A state moves one step at a time under one of 8 hidden systems, and each row is a state written as 18 numbers. Each run below is a few steps of one system.
pip, run 1, 8 rows:
[[  9  70 -15 -27  -1   8  10  33  18   0 -30 -12  26 -59  -9  35  34  50]
 [  0 -22  15 -20 -14   5  -6 -28 -33 -16  54  45 -22  -7  20 -13 -44 -84]
 [ -3 -17  16  10  30 -31 -43   5  20 -22 -70   5   4  21  28 -24  50  73]
 [ 62  49 -27  -9 -47   8  33 -29  -7 -10  27 -40  30 -60 -12  14 -46 -26]
 [-22 -88  20  41  27 -12 -21 -28  -5   9   4   3 -35  79  14 -39 -18 -15]
 [ 11  56 -34   5 -15  10  32  32  37  22 -36 -57  35 -11 -32  28  39  78]
 [-20 -16   2 -10  -5  32  32  -8 -30  32  82  18 -21   6 -29  11 -56 -92]
 [-69 -17  23  -3  46 -10 -30  47  26   6 -50  35 -16  37  22  -2  72  61]]
daki, run 2, 8 rows:
[[ 29  28 -25 -19 -22  -5  42  -4  -9   7  21 -73  20 -22   4  -8  -5  38]
 [-16 -48  30  -4  14 -22  20  -7 -25  20  43  -8 -13  42   9 -46 -29 -22]
 [-27   7 -14  17  13 -24   1  51 -11  16 -31 -45 -15  15  13  -5  45  56]
 [ -6  23 -20 -34 -12  21  11  32 -61  21  52  -7 -21  -1 -26  11  -5 -44]
 [-34 -32  23 -19  47   6 -58   7 -12 -17 -21  43 -33  24  24  -3  34  14]
 [ 34  58 -36 -48 -16  33 -16  -2  -9 -23  -1 -20  11 -49  -4  34  25  32]
 [ 27 -37  34 -39  20  12 -13 -67  -6 -24  41  34   3   4  12 -27 -43 -31]
 [ 21 -10   1  10   9 -24   3 -27  45 -21 -37 -46  23  -5  39 -23  17  81]]
luzud, run 3 (8 x 18):
[[  6  23 -32 -14 -46  17 -13 -11  10 -35   7  10  -2 -20  41  17  20  -2]
 [ 29 -19  33 -22  13   4 -19 -38   0 -11   2  40  17  21 -20 -27 -20 -18]
 [ 10  -6   1  16  12  -6  17 -28  45  -6 -14 -32  15 -30  28  -1 -13  41]
 [ 12  -1 -11   6 -49  -1  40 -14  -2  11  39 -18  12  24 -11 -18 -27 -34]
 [-22 -22  27  27  47 -21  13  23   0  42 -16 -16   2  22 -34 -16 -10  21]
 [-28  34 -42  16 -32   6  21  47  -9  14   5 -32 -15 -25   7  32  21   0]
 [-24  -7  12 -16   6   7 -30  30 -42   4   3  52 -23  31 -23   0  15 -41]
 [ -7  19  -1 -12  27   5 -43  13  11 -27 -47  20  -6 -35  19  26  37  41]]
neseb, run 4, 8 rows:
[[ 14 -26   7  51   3 -24  25  -7  -4  31  -5 -36   8  36 -33 -25 -35  -9]
 [-27  -9 -30  55  19   8   8  32   0  35 -15 -51 -28   9 -18  27   5  17]
 [-39  10 -30   1 -11  44  -1  39 -16  32  19  11 -28  37 -36  37  29 -20]
 [-33  15  17 -43  44  38 -34  27  -6   6  -4  58 -14  -9 -27  33  30   2]
 [ -5  42   2 -55 -19  22 -23  -1  14 -41  -2  60   9 -51  34  23  30  -4]
 [ 37   2  43 -38 -18 -25  -9 -47  14 -48  -2  63  39 -22  28 -38 -21 -20]
 [ 57 -10  22  25  -6 -57   9 -50  26 -34 -33 -28  36 -35  36 -41 -39  22]
 [ 37 -28 -23  73 -44 -36  41 -32   7   9   2 -76  10  24   7 -32 -46 -10]]
zenar, run 5 (8 x 18):
[[-36  -2 -43  12 -52  25 -12  16  20 -10  -1   2 -24  45  30  17  57   9]
 [ 35  33  18 -29  17  35 -11  -7   0   9  -9  42  33 -12 -75  20 -12 -15]
 [-48 -27  10  -7  37   4 -10  -9  28 -16  15  18 -28 -47  67  16  -1   7]
 [ 30  32  -5 -15 -75  -7  18 -15  31 -27 -12  19  48  19  11 -20  21   8]
 [ 22 -22  49  15  47 -33   9 -22  -6  10  -5   7  13 -33 -17 -24 -61 -20]
 [-23 -20 -32  54 -33 -31  14  12   8  -3  -8 -49 -26  13  57  -8  10  13]
 [ 37  14 -11  18 -30  10   7   7 -31  26  -5  -7  13  46 -76  -1 -13 -35]
 [-46 -31   2  23  69  18 -24  21 -14  26  -6  -6 -51  -6  -9  33   0   1]]
pip, run 6, 8 rows:
[[  1  11 -13   6  12  27 -19   0  -9  -4   2  16 -20 -37 -10  37 -17 -32]
 [ -8  -9 -11  -7 -17  22 -36 -13  11 -26 -12  36 -11  23  19   8  29  -3]
 [ 42  17  10 -29   6  17 -10 -32  13 -15 -11  13  31 -15 -20   0  -5  18]
 [  1 -34  17   5   6   2  15 -46  36 -10  21   5   4  -5  32 -15 -30  -7]
 [  4  -4  12  10 -21 -26  31   2  28   8 -14 -11  32  30  -1 -32   6  27]
 [ -1   4  12  26   8 -21  38  17  -4  34   7 -24   9 -16 -29  -7 -38 -19]
 [-48  -9  -9  44  -6 -15   4  40  -4  18 -13   0 -29  18   6   7  12 -15]
 [  0  41 -21   0 -13  13 -19  44 -30   9 -23  13  -5  -4 -40  29  26 -11]]
zaf, run 7 (8 x 18):
[[ 17  -3  -3  21   0 -40  18 -13  -9 -11   4 -46  -4 -52  44 -16 -40   1]
 [ 22 -23  -8  37 -41 -37   6  -4 -19   1 -14 -31   2  58   1 -43  -2  -4]
 [  9  -4 -21  15  30   3  -5  26 -47  35  -5 -62 -21  22 -45   6  -2  20]
 [-43 -25 -43  -4  -4  42 -12  10 -17   9  36 -20 -50  36  19  26  30  -2]
 [-22   9   6 -62   7  46 -16  12   6   5  16  44   5  42 -25   8  50  17]
 [-16  24  23 -70  33  29  -1  -6  17 -14  29  40   8 -62  20  22   4  11]
 [ 10   6  36 -32 -27 -30   8 -33  35 -45   2  52  33 -33  58 -32  -8  -5]
 [ 59  18  36   9  -4 -65  17 -16  -2 -13 -36 -10  52 -39  -5 -45 -42   5]]
Vud, run 8:
[[ 25  20  29 -24  20 -43  18  -3   4 -13 -11 -19  33 -52  23 -31 -13  41]
 [ 22 -11 -17  34 -41 -43  18 -12 -21 -18   8 -47  -9 -13  45 -29 -34 -21]
 [ 28 -15 -10  54   3 -33 -14  13 -32  16 -45 -47  -7  46 -33 -22  -5  17]
 [ -3   4 -48  44  17  39  -3  15 -15  34  -2 -52 -33  -6 -46  55  -9  -7]
 [-42 -26 -20   4   0  60 -26   6  -1  17  23  31 -38  63 -28  32  24 -28]
 [-33  20  21 -68  40  50 -14  16  21  10   9  58  11   1 -29  28  44  27]
 [-25  12  29 -77  -3  16  14 -18  24 -31  55  61  15 -47  53  -2   0 -16]
 [ 18  -3  50 -44 -17 -64   6 -17   7 -44 -11  32  38 -12  64 -72   7  26]]
zaf, run 9, 8 rows:
[[ 13  19  -9 -19 -43 -14 -11   3 -49 -29  17  21 -11 -23  25 -10 -11 -54]
 [ 40 -23  20   4  24 -27 -59 -20 -32 -30 -48  13  -5  16   1 -30   1   9]
 [ 56  20 -50   6 -20  20 -16 -29 -12 -22 -10 -60  -3 -21  -3  22  -5  23]
 [ 17 -54  -8   9   3  36   3 -63  15   7  36 -20  -7  59 -12 -16 -26  -8]
 [-20  -9  -3  -6  32  20  28   1  51  34  -1 -37  19  26 -16   3  29  76]
 [-51  13   1 -30 -19  19  70  21  20  35  76  -5   5 -12   6   9  -5 -21]
 [-64 -14  59 -22  25 -46  15  48   4  12  -1  61   2  13  29 -37  20  -1]
 [  2  68   0 -22 -24 -45   1  65 -43 -17 -28  12  11 -69  18   2  17  -9]]
neseb, run 10, 8 rows:
[[ 18  18  17 -26  14  -6  -2  10 -40   7  14  11   7 -15 -32  -9 -18 -25]
 [-11 -20  -1   7  18 -15 -32  -1  -5 -25 -19   1 -27 -20  48  -1   8  10]
 [ 40  18 -21 -13 -45   6  -6 -13 -17 -19  -1  -8  15  27 -12 -12  11  -2]
 [ 14 -32  13  -2  44  10  -6 -34  -3   5  15 -13  -7 -11  -7  -3 -37  -2]
 [-11  -6 -27   7 -18  10  11  -7  27  -2   4 -33  -3  17  29   4  28  41]
 [  0   5   9 -22  -4  11  36   5  -6  29  39  -3  19  22 -37 -12 -14 -15]
 [-44 -12  20  -1  46 -15   7  24   7  15  -5  -1 -18 -19  26   1   7  21]
 [ -9  37 -16 -15 -51 -12   8  40 -18  -7  -1   8   6   5   8  -4  30  -9]]
Vud, run 11, 8 rows:
[[ 53 -25  19  15  28  10 -16 -59   0 -11   1   7   9 -24 -25  -2 -68 -32]
 [  7 -22 -29  38 -21  18  -5 -38  62 -15 -28 -28   4  33  23   7  25  51]
 [ 19  22  -5  -4 -27  24  61  -6  17  41  38 -16  39  27 -70   0 -21 -18]
 [-68 -54  36  35  52  -5  26   4  44  35  15  14 -18  11  18  -4 -17   1]
 [-53  54 -17  -7 -49 -13  35  74  11  12  -7  16  12  -6   9  16  54   9]
 [-13   7  49  -9  22 -35  -8  29 -45   4   4  64  -5 -42 -12 -13 -39 -70]
 [ -1   8  -8  23   6 -30 -69   9   2 -55 -73  21 -20 -42  59   8  32  27]
 [ 92  50 -34 -15 -61  15 -27 -34 -36 -37 -14  -1  25 -16 -38   7 -18 -37]]
puv, run 12, 8 rows:
[[  0  61 -46   2 -30  36  32  16  24  12  11 -25  10 -61 -11  59   2   2]
 [-47 -31  30   0   4  16  -5  10  -2  21  26  76 -16  51 -20  -5  -5 -64]
 [-15  37  11   0  20 -20 -22  38  31 -17 -69  21  18 -39  15  16  47  59]
 [ 27  27   3 -21 -54   3  13 -26 -11 -31  38  41  14 -44  13   1 -45 -79]
 [  0 -56  41  43  23 -50 -38 -17  11 -16 -61  26  -1  50  18 -47   1  15]
 [ 63  49 -42  22 -35  -1  19 -24  13 -14 -22 -71  29 -59  -8  20 -23  26]
 [-14 -64   2  40   3  24  13 -37  -4  32  45  -1 -25  63 -29 -10 -52 -61]
 [-26  12 -25  31  30  14  -1  40  41  33 -53 -41   0  19 -28  33  55  85]]
daki, run 13 (8 x 18):
[[-32  -4 -20 -29 -13  26  43  18 -10  38  62 -40  -7  54 -13  -9  20  12]
 [-62  -9  32 -43  46   0  17  47  -8  36  24  21 -10  26  -4 -12  35  25]
 [-39  43   0 -61   0  -9   7  55 -21  -6  18  15  -7 -47  38  10  38  15]
 [ 18  15  29 -63  -3 -24 -36   3 -56 -43   7  50  -1 -25  30 -30   4 -24]
 [ 55  -2   5  -9  25 -34 -60 -25 -35 -50 -45 -17 -11 -45  35 -18  -9  27]
 [ 78 -14 -41  14 -23   7 -21 -64 -35 -32   8 -66 -11   2   8 -12 -37  -2]
 [ 29 -69  -6  35  30  16  -5 -56   8  20   4 -59  -9  76 -26 -23 -21  31]
 [-31 -15 -38  18  13  40  52   3  39  60  36 -80  -4  47 -29  21  13  54]]
zenar, run 14 (8 x 18):
[[ 23  45 -24 -22 -54 -10  41   7   2  -5  19 -37  30 -22  16  -9   6  15]
 [  0 -39  47  -7  29 -29   7 -11 -28  15  19  19   3  28 -11 -49 -36 -29]
 [-12   7 -22  34   3 -37  -2  39 -11   6 -38 -57 -17  -6  21  -3  29  50]
 [ 26  20 -25 -18 -39  21   4   6 -55  10  40  -7 -11  20 -41   4 -15 -55]
 [-26 -42  17   0  68   9 -51   5 -12   5 -27  15 -35  32  -2   2  26  29]
 [ 16  60 -51 -35 -38  40   3   3   7 -16  11 -25   7 -36   4  42  32  27]
 [  1 -34  42 -54  27  23  -5 -47   6 -10  43  61  11  15  -1 -24 -24 -25]
 [ -7   6  13   3  18 -33  10   2  48 -17 -39 -27  24 -31  50 -16  27  81]]
puv, run 15 (8 x 18):
[[-55 -13  17  -8  24  19  33  13  17  30  41  18 -12  -5   1  15 -10 -19]
 [-39  27   9 -12 -18 -19  10  52  16   4 -16  27  13   7  13  -5  48  18]
 [  7  37  24 -24  -6 -31   0  23 -34 -10  -1  37  13 -49   1  -8 -16 -38]
 [  1 -27   9  26  -8 -42 -39  -7 -14 -38 -32  24 -23  -1  52 -25  -1 -19]
 [ 73  17 -25  16 -32  -7 -33 -28 -18 -33 -40 -31  10  -1 -13  -4  -9  10]
 [ 33 -45 -13  25  29  32 -17 -63   0   4  13 -28 -17  17 -20   5 -48 -15]
 [ -9 -22 -30  19   5  46   9 -23  51  22   0 -42  -1  42 -15  24  25  54]
 [-19  27   3 -39  12  49  54  10  25  48  50  -2  26   0 -55  27  -5   1]]
luzud, run 16 (8 x 18):
[[ -4   5   2  70   6 -20  19  25  16  30 -42 -14   7  -7 -35  11 -18  -3]
 [-28  12 -34  52 -31  12   4  31  -1  16  -9   2 -25   8 -15  35   2 -41]
 [-22   7  -4  16   4  26 -35  28   1   9 -33  46 -13  32 -39  28  31 -17]
 [-12  28 -13 -11   1  43 -29   1  26 -18 -20  46  -2 -35  -1  51  25  -1]
 [ -1  -1  17 -27 -17  23 -15 -37  36 -34   7  74  14  -4  22   4   3 -25]
 [ 28   0  38  -4   4 -18  12 -42  55 -20 -20  29  49 -23  10 -23 -19  20]
 [ 24  -4   9  33 -29 -30  50 -35  33  -1  11 -21  30 -27  15 -21 -54 -20]
 [  0 -26  11  66 -12 -43  38   6   6  31 -16 -32  10  39 -19 -33 -33 -14]]

Which system made each of these runs?
run 17, 2 rows:
[[ 16   6 -30 -32 -55  10  -3 -11 -40 -23  44  -7 -15  17  23 -11   4 -32]
 [ 17 -30  33 -12  57 -16 -37  -9 -16  -2 -32   5   1  27 -18 -29   5  33]]
 : daki
run 18 (2 x 18):
[[ 30 -39  21  -3 -33 -23  -7 -42 -11 -21  14  20  12  65   9 -61 -17 -29]
 [ 20   8   4  12  42 -16  17   2  24  20 -36 -60  25 -21 -17  -5   1  78]]
 : Vud
run 19 (2 x 18):
[[  4   4  27 -49  17   4  31  -8  -5  15  40   5  21  -3 -18 -19 -17  -1]
 [-37 -20  31  -6  27 -34  20  13  12   8  10   0  -6 -14  46 -22   3  20]]
 : pip
run 20, 2 rows:
[[  1   4  32 -26   0 -19   8   6  21  -2 -15  27  33  24  -4 -30  24  29]
 [ 11  24  11  -6   8 -19  23  -3  -1   0   9  -8  15 -64   8   3 -33 -13]]
 : luzud
run 21:
[[  1 -24  19  43 -17 -55  10   2 -20  -1  -4   1  -6   6  20 -38 -36 -41]
 [  6  13 -15  50   6 -29 -19  34 -10   7 -64 -35  -7  -6 -14   8  17  30]]
 : Vud
run 22 (2 x 18):
[[ -8  11  11  -5  30  -4   1  27  12  20 -34 -10  15   9 -22   0  30  55]
 [-19  28 -17 -11 -24  14  24  19 -12   7  40   4  -9 -35   7  23  -9 -39]]
 : neseb
run 23 (2 x 18):
[[ -4   3 -29 -22  43  16 -47  30 -60   3 -12 -40 -44   3  -2  17  40  43]
 [  6   3 -43 -57 -35  64 -29 -26 -24 -28  49   7 -27  24  18  20  34 -14]]
 : zaf
run 24:
[[ 17 -33 -33  15   3  48 -61 -56   1 -36   1  11 -39   4  22  31 -10 -23]
 [ 50  -3 -17 -11  -6  51 -17 -57  43  -9 -18  -8  32  37 -41  14  16  47]]
 : daki
run 25, 2 rows:
[[-27  13   0   1  10  60  40 -18  84  29  23  25  24 -22 -30  53  -9   6]
 [-58  12  34  -3 -10   4  52  15  82  17   9  62  36  -7   7   7  12   1]]
 : neseb
run 26 (2 x 18):
[[-42 -56 -19  42  22   1 -38   0 -13  -8  -2 -12 -66  18  48  11   3  -9]
 [ 38  39 -47   0 -50  43 -16  -1   9  -3 -24 -12  21  33 -50  30  36  16]]
 : zenar
run 27 (2 x 18):
[[-52 -23  16   8 -40 -29  33  31  33  12   1  21  12  77  29 -41  48  18]
 [-18  55  23 -14  20 -33  37  82 -31  45  -8  -5  20 -43 -45   6   4   1]]
 : daki
run 28, 2 rows:
[[  8  10  24  -5 -20 -28 -34  16  -1 -25 -52  61  18  32  -3 -23  35  -1]
 [ 42  25  -3  13  16   3 -26 -24   4 -28 -32   5   7 -76   1  28 -33 -11]]
 : luzud
run 29, 2 rows:
[[ 44   6  18 -31  19 -18 -51  -7 -49 -32 -30  22   0  -7  -7 -24   0  -1]
 [ 32 -13 -21  13   2   1 -26 -48   7 -40 -10 -37 -15 -38  49   6 -16  22]]
 : pip
